[[ 0.1 -6.7 12.5  8.8 58.2 -6.3]
 [ 0.7 -1.7 13.5  7.8 55.2 -6.0]
 [-0.2 -4.8 11.9 13.0 55.2 -6.0]]
->
[[-6.0 55.2 13.0 11.9 -4.8 -0.2]
 [-6.0 55.2  7.8 13.5 -1.7  0.7]
 [-6.3 58.2  8.8 12.5 -6.7  0.1]]

[[ 40.7  34.4   6.3 -30.5 -40.4   1.6  34.1  20.9]
 [-26.5  28.7   5.2 -23.3 -55.7  47.8  59.8 -30.4]]
->
[[-30.4  59.8  47.8 -55.7 -23.3   5.2  28.7 -26.5]
 [ 20.9  34.1   1.6 -40.4 -30.5   6.3  34.4  40.7]]

[[ 25.3   6.9  37.3 -20.7  25.5   4.9   0.1  34.6   7.8 -20.9   1.6   4.5
  -32.0   2.8  -4.4]
 [ 10.0 -55.3 -24.0 -23.5 -15.5  -7.0   4.3  -9.0 -14.0   9.5 -14.6   6.9
    9.1 -23.5 -62.4]
 [ -1.0  26.6   0.4  16.5  10.4  14.6 -27.7 -41.1 -24.2  19.9   6.9 -14.5
    2.6  -5.4  32.1]
 [-24.6 -15.6  71.2  -1.6   4.4   0.2  12.7  37.5  10.2  -0.3  26.7  18.5
   12.9   4.9  20.8]
 [ 20.6 -38.9   2.7 -22.8  10.1   5.9 -21.5 -29.6 -28.9  20.8  -7.0   0.2
   -0.4 -24.5 -40.1]]
->
[[-40.1 -24.5  -0.4   0.2  -7.0  20.8 -28.9 -29.6 -21.5   5.9  10.1 -22.8
    2.7 -38.9  20.6]
 [ 20.8   4.9  12.9  18.5  26.7  -0.3  10.2  37.5  12.7   0.2   4.4  -1.6
   71.2 -15.6 -24.6]
 [ 32.1  -5.4   2.6 -14.5   6.9  19.9 -24.2 -41.1 -27.7  14.6  10.4  16.5
    0.4  26.6  -1.0]
 [-62.4 -23.5   9.1   6.9 -14.6   9.5 -14.0  -9.0   4.3  -7.0 -15.5 -23.5
  -24.0 -55.3  10.0]
 [ -4.4   2.8 -32.0   4.5   1.6 -20.9   7.8  34.6   0.1   4.9  25.5 -20.7
   37.3   6.9  25.3]]

[[-13.3 -23.6  23.2  -1.6 -24.4 -39.2 -10.0  25.9]
 [-15.3  -7.9  -5.2   5.2 -14.3 -23.9   8.2   8.5]
 [ -3.3 -17.3 -21.9   0.7  -8.5 -26.0  36.1  -2.0]
 [-19.9  -2.5  40.5   3.3 -38.4 -55.6 -46.4  42.6]
 [ 12.4 -11.9 -47.8   0.3  25.5   0.5  74.1 -26.9]
 [  1.4 -21.1 -14.8 -11.2 -21.0 -38.5  63.2  -5.6]
 [-23.4 -30.6   1.6  -0.1 -37.7 -68.2   8.2  34.3]
 [ -1.8  36.7  12.1   4.9  -8.6  30.4 -20.6 -12.0]
 [ -4.8  -1.1 -53.9  26.4  43.5  21.8   5.4 -21.9]]
->
[[-21.9   5.4  21.8  43.5  26.4 -53.9  -1.1  -4.8]
 [-12.0 -20.6  30.4  -8.6   4.9  12.1  36.7  -1.8]
 [ 34.3   8.2 -68.2 -37.7  -0.1   1.6 -30.6 -23.4]
 [ -5.6  63.2 -38.5 -21.0 -11.2 -14.8 -21.1   1.4]
 [-26.9  74.1   0.5  25.5   0.3 -47.8 -11.9  12.4]
 [ 42.6 -46.4 -55.6 -38.4   3.3  40.5  -2.5 -19.9]
 [ -2.0  36.1 -26.0  -8.5   0.7 -21.9 -17.3  -3.3]
 [  8.5   8.2 -23.9 -14.3   5.2  -5.2  -7.9 -15.3]
 [ 25.9 -10.0 -39.2 -24.4  -1.6  23.2 -23.6 -13.3]]

[[ 11.3  -5.6  17.6  31.2]
 [-12.9 -44.4 -70.7 -52.2]]
->
[[-52.2 -70.7 -44.4 -12.9]
 [ 31.2  17.6  -5.6  11.3]]

[[-59.1 -53.9  -6.4  18.2  18.0]
 [  1.0  -2.6   8.5   3.8   4.8]
 [ 12.5  12.6  16.4  33.4  -6.6]
 [-14.9 -17.9 -13.8 -14.1  26.5]
 [-64.4 -55.1   9.7  49.1   0.6]
 [ 41.9  31.5  20.0  -8.4  -5.0]
 [-40.4 -32.4  16.3  56.1  -7.1]
 [-48.3 -43.6   4.3  27.3   7.4]]
->
[[  7.4  27.3   4.3 -43.6 -48.3]
 [ -7.1  56.1  16.3 -32.4 -40.4]
 [ -5.0  -8.4  20.0  31.5  41.9]
 [  0.6  49.1   9.7 -55.1 -64.4]
 [ 26.5 -14.1 -13.8 -17.9 -14.9]
 [ -6.6  33.4  16.4  12.6  12.5]
 [  4.8   3.8   8.5  -2.6   1.0]
 [ 18.0  18.2  -6.4 -53.9 -59.1]]
